Each named turn below is shown by a few rows before and after it. Which turns, in which order, take the first row of each later pair to the second? The first pair is answered.
turn til:
[ 29   0 -17   7 -34  16  -8 -38  18  -5 -40 -23   7   4  21 -15  -1 -11
  39  39  -3 -29 -13 -25  22 -21  18 -27   4   6 -30  12  -5 -31  17] -> [  9  -1 -16 -15 -38   7  -5 -16  16   8 -27 -15  -3  14  16  -4  -8   2
  36  47  -9 -17   0 -25  38 -15  -1 -45  10  11 -23   5   8 -53  -7]
[  4   3  15  -1  24   2   7  33  18 -10  -5   9   4 -11 -31 -13 -11   4
 -28 -13  42 -21   1  17 -35  -3 -21  31 -16  14  17   5  17  22 -26] -> [ 15   4  15  10  23   5  -1  19  22 -17 -23   5  10 -17 -32 -17  -6  -1
 -20 -14  42 -26   0  17 -40  -9  -6  34 -14  15   9  11   8  31 -12]
[-23 -36 -31 -30 -17   3  -9 -43  41  34 -44 -52  29  13   6  25 -26  21
   6  43  -3  11  12 -13  -1 -18  -1 -34  26  11 -36   0  37 -44  -7] -> [-39 -35 -28 -34 -14  -3   2  -7  32  43 -10 -44   6  15   2  21 -41  31
  -7  47   2  26  24  -9   5   9 -26 -35  23   6  -7 -12  49 -43 -32]
turn bofev:
[-17 -10   1 -21  -9  -8   8  -8  -5  12 -28  -8 -10   5  -2  10  -6   6
  18  18 -16   7  -7   4  18  -2 -26 -32  15  12  11  -5  -1 -40  -9] -> [ -7  -2  -1 -12   1   0  12  11  -9  11  -6  -9 -26   2   5  -1 -15  -1
   8  15 -10   8   2   6  12  29 -41 -16   7  -2  36 -14  -3 -22 -17]
[ 17  13  -2   6   5   8  -2   5   8 -13   2 -22  -7   1   9  -9 -15 -16
   6   0   6  -1  17 -16 -15  14  -5   1  -8   1  25  -8  -4   7 -12] -> [ 22  11  -4  13   7   8  -8  -9  10 -19 -12 -23   4   0   9  -6 -10 -16
   8  -8   5  -5   5 -16 -16   1   9   7 -11   4   9  -5 -11  11  -2]
[ 15   4  16  10 -19  14  -5 -15  18   6  -5 -14 -22 -19  24 -17 -19 -25
  24  30 -11 -27  21 -17   1  24 -42 -10  -1   0  23  -1  -8  -2  -7] -> [ 27   4  12  17 -11  16  -6 -24  19  -1 -14 -14 -14 -24  26 -19 -11 -33
  25  24 -15 -31  13 -17  -9  22 -31  -3  -5  -4  14   4 -16   8   4]
[-11   0   2  -3 -23  -6  -3 -21  10  14 -29  -7   6 -12  12   4   9  -3
  27  21 -12 -16  -4 -18  14 -14  -4 -28  11  14 -11   1  -2 -32  -8] -> [-17   2   3  -9 -23  -5   1   0   7  20  -4  -5 -12 -11  13  -6   0  -3
  22  28 -11 -12   2 -17   9   8 -26 -25   5   4  10  -8   6 -31 -28]
turn mulib:
[-33  -1 -27 -20  17 -33  -1  30 -16  10 -13  -2   1  22 -13  21   3  25
 -24 -11  22  32   1  19  24 -33  32  18  16  32 -28 -11   8  -8  33] -> [  2  13 -20 -14   1   3  12  38  13  42   5 -31 -38  -8  41 -14 -22 -10
   2  34   5   2  13   5  12  45 -22  18   6   3  23 -23   8  -2  -2]
[ -4  -1  10  -9 -23   9   1  -3  -7  -9 -20  12  23  20   1  19  21   7
  19 -10  -9  -7 -13 -11 -14 -30  15 -21   0   0  -9  -7  13 -19  11] -> [-11   3  12 -18 -25  13   8  20  -4   6   5  12  -4  18   9   8   6   7
  13   3  -7  -5   2 -10 -10  -5 -18 -24  -4  -9  18 -20  26 -24 -14]
[ -3  -3  -7   6  15 -12  -3  26 -12 -35   1  16   1  12 -14   9   3   3
 -29 -34  11  19  -2   2   3 -14  20  11   6   2   8  -1  -2  17   2] -> [ 15   4  -1   9   8  10   6  29   2 -16  13   0 -23  -8  16 -10 -14 -16
 -12 -12   7  -1   7  -8  -6  29 -11  15   3 -15  34  -9   1  19 -16]
[-43   9  22 -21 -19 -26  -6 -15 -32  22  10  13  -4  94 -56   7 -37  92
  36   8 -27  21   9 -18  48 -42  -2 -22  33   2 -10 -43 -39 -47 -41] -> [ 34  27  25   1 -37  26  -8 -54  12  42  -5 -30 -20  45  16 -47 -52  33
  82  54 -46 -40   5 -38  19  25 -26  -5  22 -32  16 -43 -58 -23 -41]
turn Les:
[-40 -19  16 -25 -33 -25 -13 -26  12  18 -20  -5 -11  21 -19  25  16   9
  21  21   0   4   5   0  24 -22 -24 -30  21  10   0  10  -2 -38 -14] -> [-40 -18  19 -20 -27 -19 -10   1   3  22  12  -3 -38  20 -18  14   3   7
   6  24   7  11  21   5  20  12 -52 -20  10  -2  31  -3   4 -24 -29]
[ 27 -26  10  33  41   4 -25 -40  -9 -38 -31  -9  34  -9  -6   4  13 -19
 -10 -64  16   3 -25  -6 -42 -38  68  31 -25 -19 -21  28 -28  52  86] -> [  6 -25   7  35  56   0 -13  23 -36 -37  27   7  -6   8 -26   4  -3   0
 -42 -75  38  34   0   7 -39   8  31  50 -39 -29  27   8 -14  71  62]
[  1  -7  48  19  -2 -17  14 -11  59 -14   2 -30 -18   6 -36  26  28 -11
  14  -9  -2   7  -2 -42  32 -20  -7 -14 -10  26  18 -17 -18 -36  30] -> [ -4 -11  50  19   4 -19  16   9  46 -13  24 -21 -32  10 -42  22  24  -6
   0 -17   3  16   7 -41  34  -4 -19 -13 -17  20  32 -27 -14 -25  16]
[ -9  13  14  37 -33  11 -15   9 -27 -28  31 -40 -52   9  12  -9 -44  -5
  10 -30  -9  -1  50   4   0 -22  23 -22  18 -42  32 -39   0  47 -24] -> [  5  10  11  38 -47  16 -23 -34 -12 -28  -8 -51 -26  -1  28  -7 -32 -18
  36 -19 -22 -19  31  -3  -1 -51  46 -33  25 -40  -2 -26 -10  40  -3]
Then:
Each pair is 2 to 3 turns apart.
[ 49  -8  -5 -14  13 -33  48 -35  13   2  -3  52 -18   7 -25   7   7  10
  15  25  -5  43 -18  21  21  -5  32 -25  51  15 -50   2  20  -3 -70] -> [ 46  -6  -5 -16   8 -31  51 -26  18  12   5  54 -25   9 -26   3   0   6
  14  32  -7  45 -14  21  18   7  19 -23  47  11 -39  -2  24  -5 -81]  mulib then mulib then mulib
[-12 -16 -14 -43 -13  -6 -11   3 -10 -21 -18  12  17 -20 -23   2  13  -5
 -10   9  25  24 -16  45  26 -44  21  10   5  14 -36  20  -9  -9  -2] -> [ 27  -6 -13 -19 -13  16 -16 -16  -3 -28 -23  -1  19 -38  -3 -19  14 -29
   0  11  22   2 -23  43  -1 -23  27  34  -5  -2 -29  21 -26  18  15]  mulib then til then mulib
[  7  -9   0   9  39  -2 -24 -25 -19 -54 -18 -12  11 -21 -30 -17   3  19
 -22 -35  25 -24 -19 -12 -32 -23  56  30 -22  13 -22  -1 -10  41  13] -> [ 38   1   7  12  26  24 -14 -20   1 -26  -8 -31 -15 -41   7 -44 -15  -9
  -3  -1  16 -52  -6 -18 -38  30  20  35 -31  -5  10  -7  -8  43  -8]  mulib then mulib
[ 19  29   9  29 -17   5  20  51 -23  27  38 -10 -55 -23  -5 -37 -23  48
  -5  11  -4   6  10  44  -9  58 -92  -3   4  24  43 -23  -6  20  -3] -> [  7  28   6  39  -3  -7  14  57 -44   2  43   8 -45  -8 -30 -26 -14  64
 -27 -23  12  25   8  51 -13  38 -66  18  -4  30  32 -25 -11  36  15]  til then mulib then mulib
[ 48  17  -2  16 -14  26  -5 -66  35  -9 -44 -34  21 -20  37 -14   7 -29
  22  13 -16 -51 -25 -11 -21  16  23   1  -4 -21 -20  20 -13  13  39] -> [ 35  16  -5  38  23  10  -6 -32  -3 -44  -6  -9  15  -3  -2 -12  10  -5
 -28 -38  12 -17 -13  14 -35  19  43  42 -22 -23  -7  17 -19  58  56]  Les then Les then mulib
[ 17   2  -9   1  27  14   9  -1 -56 -47  24  -5 -51  -5  -3  -5  -9 -32
 -44 -22 -23  30  48  28 -26  12 -10  55  -2  -2  43 -18 -55  33  44] -> [ 26   9  -6 -11   0  27  18  -4 -33 -21  23 -28 -65 -22  30 -14 -23 -47
 -16  21 -37   8  52  12 -21  38 -43  32   5  -9  60 -27 -47   8  16]  Les then mulib then mulib
[ 36   5 -18  40  39  26  -9  -8   8 -54   7  17   5 -23   2 -31  13 -16
 -26 -32  42 -21   1  12 -46  13  28  51 -17 -15  -4  13 -11  50  15] -> [ 36   4 -19  28  20  26 -20 -52  31 -43 -36   1  33 -29  23 -23  25 -25
   4 -11  27 -35 -18   0 -35 -20  44  17   0   0 -39  25 -17  14  25]  mulib then mulib then Les
[ 54  -6  -7  14   5  39  33   8  16   1 -13 -16 -52 -57  41  -8  11 -38
  22   8  -8 -34  -6 -27   4  28 -51   1 -21 -39  16 -24 -45  48 -24] -> [ 50 -12 -10   9  -5  31  20 -35  28  -3 -59 -16 -15 -53  36  13  30 -38
  36   0 -19 -48 -29 -31  16 -22 -16 -21  -7 -22 -32  -9 -51  25   4]  til then bofev
[-31  -1   0 -40 -40  17  -1  17  16  42  -9 -19 -13   2  49  10 -36   6
  26  65 -47 -14  12 -24  43   7 -53 -53  24  10   1  -9  18 -73 -34] -> [-50  -3   0 -31 -14   4  13  73 -15  31  44   2 -44  14  16  11 -47  25
 -12  35 -18  21  28  -9  36  30 -66 -23   5   3  37 -26  26 -40 -49]  mulib then mulib then bofev
[-32 -17  -6 -12 -12 -31  -2   0  -5  12 -19  21  26  23  -4  41   8  14
 -15  -6 -18   2   2 -25  40 -34  -2 -20  14  21  -2  -8   3 -45 -31] -> [-29 -14   1 -18 -19 -21   3  11   0  25  -5  19   6  14   8  31  -5   8
 -13  10 -19   1  11 -24  41  -9 -24 -22  11   9  18 -17  11 -49 -49]  mulib then mulib then mulib
[  0  24  16 -28 -13  13  44  10  27  32 -23 -23 -11 -28  30  -6 -23 -21
  27  43   3 -10   1   5  -3   8 -49  -8   4  20  24   1   4   1  -3] -> [-35  14  12 -36  -4 -24  39  12   6  11 -28   3  19  -2 -18  31  -3  17
   3   6  14  18  -7  21  13 -56  -8 -12  11  49 -13  13   5 -12  16]  bofev then mulib then bofev
[ 33  18  -1   8 -34  23  21 -10  23  28 -24 -41 -20 -38  32 -49 -19  -9
  27  25   6 -24   9 -20  -9  22  -7   3   4 -26   4 -18 -18  14 -15] -> [ 33  11  -8  18 -27  16   9 -36  19  10 -50 -37  10 -30  21 -39   1  -6
  23   2  12 -24  -6 -17 -14 -18  35  10   2 -16 -31  -2 -33  20  21]  mulib then mulib then mulib
[-24  29  -4 -10  -7  -6   9  44 -28  -4  40 -26  -4  15 -36 -54 -52  23
 -20 -22  23 -19  31  32 -10  17  39  23  21  -1  39 -30   8  50   6] -> [-13  35  -4  -5 -10   4  11  40 -21   2  36 -32  -7   4 -23 -67 -53  11
 -13 -12  14 -33  33  27 -15  33  31  28  18  -7  44 -26   6  51   2]  mulib then mulib then mulib
[  4  -7  -2 -20 -21 -18 -13 -59   7 -18 -33  -4  70   9 -17  38  67   8
  51  -7 -23   0 -26 -26  23 -73  41 -52  17   1 -56  27  -3 -38 -24] -> [ 81  17   4  30  -8  46  -5 -36  24 -10  14 -32   4 -36  45 -33  31 -46
  58  11 -13 -36  -6 -28 -33  55  -6  12 -25 -55  26  12 -21  39 -34]  Les then mulib
[-10  -1  -8  10   5 -14  -9  -1 -16  -6 -11  24  19   5 -34   7  11  20
 -18 -18  16   9 -10  15  -3 -39  33   8 -10  20 -20   5 -13  20  17] -> [ 32  15  -3  28   1  17  -5  -3   2   7  -1   3  -5 -19   7 -29  -1 -14
  -2   4  13 -21  -5   5 -24  14  11  26 -19  -6  18   3 -24  44  11]  mulib then til then til
[ 58  14 -21  58  35   7   3  -1 -31 -42  39   5 -15 -20   3 -10 -13  14
 -15 -36  10  -2  -6   9 -46  49  16  58 -24  -3  17  10 -38  70  60] -> [-28  -1 -20  -1  15 -35  23  69 -54  -6  83  29 -42  12 -35  35 -35  61
 -34  -6   4  40  20   9   8  38 -45   0  -4  17  37 -21   9  -2 -13]  bofev then mulib
[ 15  -7   3   0 -15   4  -3   0  14   6   7 -12  -2 -14  12  -4 -31  -9
  20  19  -6  -6  10  -3  -5  10 -26  -4   6   1  15 -15   1 -12 -26] -> [ -9 -12   2  -3  -6 -19 -10  -2  -1 -10  -2   6  22   6 -22  17 -18  10
   4  -9   3  14   5   6   7 -34   5  -4  11  16 -11  -3  -2 -20  -7]  bofev then mulib then bofev
[ 28 -23  -4 -11  25 -12  14  24  12 -10  11  10  12   8  48 -27 -46   5
  -6  62  -7  -8  -2 -13 -34  26 -34 -16   8 -27  68 -20  33  20 -35] -> [ 55 -19  -5  13  25   1   2 -16  20 -27 -19   2  35  -2  62 -36 -31 -13
  -1  52  -2 -26 -20 -11 -53  11  -2  -4   8 -25  44  -7  15  37   3]  til then til
